128 stands for zero in the data rows.
Some points, each followed by its number:
[124 100 123 122 138 151 126 164 125 118 100 165 129 118 140 148 121 145
 157 122 114  65 145 130] 0
[100  91 124 132 163 138  82 115 173 187 171 146 129  97  83  82 156 156
 154 123 102 185 181 134] 1
[180 149 135 155 112 186 108 123 143 112 148 131 154  64 160 136  90 127
  92 124 156 169 154 120] 2
[137  49  73  94 166 157 144 130 222 120 145  96 165 177  78 125 103 172
 163 129 166 122 154 196] 3
[ 88 111 146 138 143 107 107 118  93 159  65 158  90  92 152 137 146 126
 210 193  88 118 182 128] 4
[122 157 124 137 129 116 100 173 136 133 125 157 118 129 143 159 143  98
 113 152  99  77 160 103] 5
[152 138 141 159  90 200 107 169 130 107 182 127 167 113 132 109 107 136
  94 137 169 128 131 122] 6
[149  33  52  66 193 136 145 109 122  73 108  38 170 124 108 134  85 188
 150  78 173 135  92 169] 7
[141 140 167 152  92 167 107  92 138 125  92 129 151 135 130 101 125 133
 114  74 152 156 136 116] 8
[188 102  82 105 157 150 163 135  98  70 146  53 158 162 113 107  69 160
  79 145 176 111  66 167] 9
[121 175 130 156 126  96 103  93 137 134 131 162 103 132 127 163 145  59
  99 108 106  68 156  92] 10
[108  96 106  92 192 136  96  90 150 161 160 115 145 195  77 106 145 157
 184 169 127 117 162 166] 11
[ 53 137 136 146 141  99 110 150 101 151 141 167  77 141 150 124 160 104
 166 125  57  75 175 127] 12
[186 115  81 123 149 191 156 128 139  71 125  76 163 128 175 170  55 131
  97 164 161  95  70 141] 13
[ 56  99 117 131 168 120  83 117 168 174 226 135 119  95  88 107 192 132
 168  91 113 162 160 142] 14
[173 170 115 162 129  98 112  94 103 143  95 133  95 149 149 171 117  86
  89 156 115 128 126  65] 15
[145 148 123 190 110 162  81  76 155 136 139 138 166 100  98  77 136 149
  68 139 181 175 174 109] 16
[124 161 195  83 100 122 184  96 144 142  85 132 108 114 157 121 129 111
 149 110 128 111 125 136] 17
Which three points above are nearest to each new point by angle? Their numbers follow each, nearest first.
[ 84  87 135 136 121 145 113 143 101 171 158 154 126  53 112 103 162 203
 156 130 111 145 126 122] -> 1 14 4
[ 81 152 160 151  93 109 144 150 101 128 134 167  94  53 146 114 168 108
 138  70  87 143 141 104] -> 12 10 17
[124 112 100 123 165  98 136 128  86 114 129 108 106 146 138 143 131 115
 153 144  97 132 101 144] -> 7 12 4
[169 127  96 124 166  80 153 155  66  94  92  99 123  89 166 196  94 118
 107 109 127 162  74 112] -> 13 15 7
[112 143 184  95  85 126 172  75 151 146 158 138 117 135 136 118 125 133
 166 146 132 104 106 129] -> 17 11 4
[129 150 185  96  63 148 160 111 126 134 152 131 122 131 150 108 113 150
 122 113 157 109  74 122] -> 17 8 6
[143 143 176  75 106 123 179 217 142 122  76 128 121 171 173 144 118 110
 153  92 123 105 116 134] -> 17 0 5
[ 88 118 107 153 152  69  82 130 155 207 160 128 120 142  67  94 190 112
 136 153 119 110 151 129] -> 14 1 11
[101 118 129 170  94 151  90  99 137 162 129 156 145 140  66  94 163 177
 108 146 139 107 135  97] -> 16 1 8
[117 158 157 137 108 108 156 102  62 119 194 152  82  99 172 128 134  95
 141 123  93 177 118 106] -> 12 15 17
[111 147 205 116  84 121 162 162 129 134 106 144  98  86 162 110 137 113
 165 117  90  74 115 125] -> 17 12 0
[ 99 108 130 148 112 153  91  83 104 167  69 158 138 102  84  71 159 179
 125 175 133  63 129 113] -> 4 16 0
[111 121 114 141 121 156 102  76 161 141 141 148 158 154  90  79 145 145
 100 155 150 142 138 123] -> 16 1 11
[ 99 150 147 138 109  96 141 135  79 134 124 157  85 119 143 128 140 112
 119 118 109 126 104 102] -> 12 10 15
[138 115  83 123 127 152 120  97 129 115 141 118 160 176 115 115 115 139
  98 115 170 107 100 136] -> 9 13 7
[124 160 133 118  62 170 149 188 119 134 114 108 109  96 139 116 126 111
  82 131 144  91 104 134] -> 6 17 13
[114 121 125 126 134 129 111 157 129 133 140 175 120 107 137 157 134 124
 138 134 103 196 155 116] -> 1 14 4
[113 145 151 137 140  75 129 133 124 164 128 125 118 145  89 102 149 111
 152 162 130 108 134 122] -> 12 4 11
[102 139 216 102  85 108 152  85 137 143 175 144 112 119 140  98 147 124
 179 144 102 125 119 129] -> 17 12 14
[158 116 132 128 123 158 134 108 124  83 106  90 168 127 139 107  90 156
 114  99 181 120 119 151] -> 9 7 13
